Each row has a name. Each piece below is followed by the name of the row it came from, unless a question asks for something else. Each question is about the rows just above it. Places in a row count from 0.

(158): [  38   20   28   32 -112   15  -25   15   81   10  -12  -87  -17   26]
(78): [  4  64  38  17 -99  36 -24  15  80 -30 -25 -98   8  26]
(179): [-11  19  41  -3 -66  57 -15  14  62 -67 -37 -91  38  21]
(90): [-13  14  42  -5 -59  59 -12  13  58 -72 -37 -84  43  21]
(65): [ -12   81   27   32   38   -8   26   15   10  -17  -25   15  -87 -112]
Put [  26  -17   38  -12   28 -112   10   15  -87   15   32  -25   81   20] back in order: which row is it?	(158)
What comes right after [19] in the named rows?	[41]
Row and place where [-12  81] starts:	(65), 0
Row and place where [  20   28   32 -112   15  -25   15   81   10  -12  -87] starts:	(158), 1
The entry that follows [58]:	[-72]

(158): [-23 -10 -40  12  18  14 -19  59  10 -38 -45  35   0   2 -24  50  24 -81
 -44  23  36 -49 -58 -41  42 -25  -4 -22 -31 -61 -16  17 -15 -29 -55]
(172): [  3 -49  18 -51 -68 -19   6 105  27  29  42  22  38  59   5 -44   5 -54
  33  -2 -41  58  -5 -85  52  15   2  -4 -31  -3   9 -20  34  61  16]
(67): [  10   94  -51   -4   70    3    2    7  -45   35   -2  -29  -40   -9
  -40   -3    3   -5  -33    8   24   19   22   57  -26 -106  -18    0
   -8    8  -49    7   21  -44  -52]
(93): [  2 -52  19 -45 -65 -16   5  89  27  21  37  19  33  53  11 -37   3 -50
  31  -2 -41  49  -6 -79  46  25   2  -3 -23  -3  14 -19  30  53  17]
(120): [-50 -73 -24 -28 -30  38 -89 -12  14 -58  -2  -5 -32 -26  64  42 -48 -49
  15 -20 -19 -55  13   0 -42  62 -25 -26  15  17  48 -13 -74  34  36]
(179): [ 38  -5  14 -14  -1 -19  69  26  12  19  29 -18 -15  67   4 -32  22 -44
   4  24 -62  84 -19 -53  34  27  14  28  44 -12   4 -22 105 -56 -40]
(212): [-51 -71 -27 -36 -34  36 -93   5  13 -51   2  -3 -29 -22  61  36 -49 -55
  17 -21 -20 -49  16  -5 -38  52 -27 -29   6  18  45 -15 -74  44  36]
(90): [ -39   -1  -18   12    3   23  -72  -32  -11  -27  -29   13    4  -66
    5   37  -26   35   -4  -23   53  -84   19   53  -40  -17  -16  -27
  -33   13    2   18 -103   47   37]
(203): [-44 -61 -29 -31 -22  35 -81  -5  10 -49   2 -10 -38 -19  59  36 -45 -55
  12 -16 -24 -41  14   0 -40  50 -25 -23  18  17  42 -15 -58  23  24]
(65): [ 26 -61  48  26 -17  -6  63 -60  36 -38   1  -9  -9  34  42   4  14  -4
  12  18 -58  24 -36 -46  19 122  30  31  79 -17  47 -16  62 -63  -4]
(24): [ 23 -44  42  34  -5  -3  56 -70  27 -37  -7  -9 -10  19  34  10  13  10
   5  16 -41  11 -32 -26  10 103  27  28  71 -15  39  -9  48 -63  -4]
Put [-81 -61 -58 -55 -49 -45 -44 -41 -40 -38 -31 -29 -25 -24 -23 -22 -19 -16
 -15 -10  -5   0   2  10  12  14  17  18  23  24  35  36  42  50  59] back in order: which row is it?	(203)
Row and place where [-34  36 -93   5  13 -51   2  -3] starts:	(212), 4
Row and place where [  2  -4 -31] starts:	(172), 26

(78): [ 9  3 26 -4]
(90): [-15  -1  -6  18]
(93): [  3 -13 -48  19]
(158): [-35  97  25  -2]
(203): [-35  98  25  -2]
(172): [ 9 -4 25  3]
Which row holds these entries in another order? [ 3 25 -4  9]	(172)
Right after [-48] comes	[19]
[ -2 -35  98  25] is which row reordered?	(203)

(120): [ 49  52  51  22  56  16   1 -39 -10]
(203): [ 29 118 109  25  90  73  74  49  57]
(179): [118  74  57  73  29  25  49  91 109]
Row and place where [ 74  57  73  29  25  49  91 109] starts:	(179), 1
Which row holds these entries in another order? [ 49  29  25  57  74 118  73  91 109]	(179)
Put [ 25  91 109  57  74  49  29 118  73] back in order: which row is it?	(179)
Which row holds these entries in another order? [ 25  29  49  57  73  74  91 109 118]	(179)
[ 52  51  22  56  16   1 -39 -10  49] is which row reordered?	(120)

(158): [ 39  34 -63 -31  -4  51   1 -49 -32 -85   8   6 -54  54 -62 -47]
(90): [  25   53   49   -1   88   21  -84   33  -79   11   23   21  -45 -122
   65   32]
(120): [-19  -6 -25 -23 -35 -35 -16  25  53 -46  89  -1 -67  49 -24  10]
(24): [-63 -49   6  39  51 -32  54 -31 -47 -85   8   1  33  -4 -62 -54]
[ -4  51   1 -49 -32 -85   8   6 -54  54] begins in row and place	(158), 4
Right after [11] comes	[23]
asked: [ 39  34 -63 -31  -4  51   1 -49 -32 -85   8   6 -54  54 -62 -47]	(158)
Row and place where [53 49] starts:	(90), 1
Put [-32  39   6 -62 -31 -49   1   8  51 -63  33  -4  54 -47 -54 -85] back in order: which row is it?	(24)
[ 51   1 -49 -32 -85] begins in row and place	(158), 5

(120): [ 19  -4   2 -13 -17  63  22 -99  13  23 -30  -2 -38 -21 -42 -22  74 -43]
(179): [-43 -17 -13  23 -99 -19 -30 -42  13  -2   2  19  -4  63  74 -22 -38  22]
(67): [-41  50  26   0  20  48  -3 -23  49  68   8   0 -22  72  30  21 -68 -38]
(78): [-41   1  20  48   8  72  26 -23 -22 -38  49  21  -3  50 -68  30   0  68]
What comes right after [1] in the named rows?	[20]
[-38  22 -43 -17 -13  23 -99 -19 -30 -42  13  -2   2  19  -4  63  74 -22] is which row reordered?	(179)
asked: [-41  50  26   0  20  48  -3 -23  49  68   8   0 -22  72  30  21 -68 -38]	(67)
[-99 -19 -30 -42  13  -2] begins in row and place	(179), 4
Which row holds these entries in another order? [-68  30   0  68 -41   1  20  48   8  72  26 -23 -22 -38  49  21  -3  50]	(78)
[-38 -68  21  30  72 -22   0   8  68  49 -23  -3  48  20   0  26  50 -41] is which row reordered?	(67)
Where does [ 23 -30  -2 -38 -21 -42 -22  74 -43] start? Give its row and place.	(120), 9

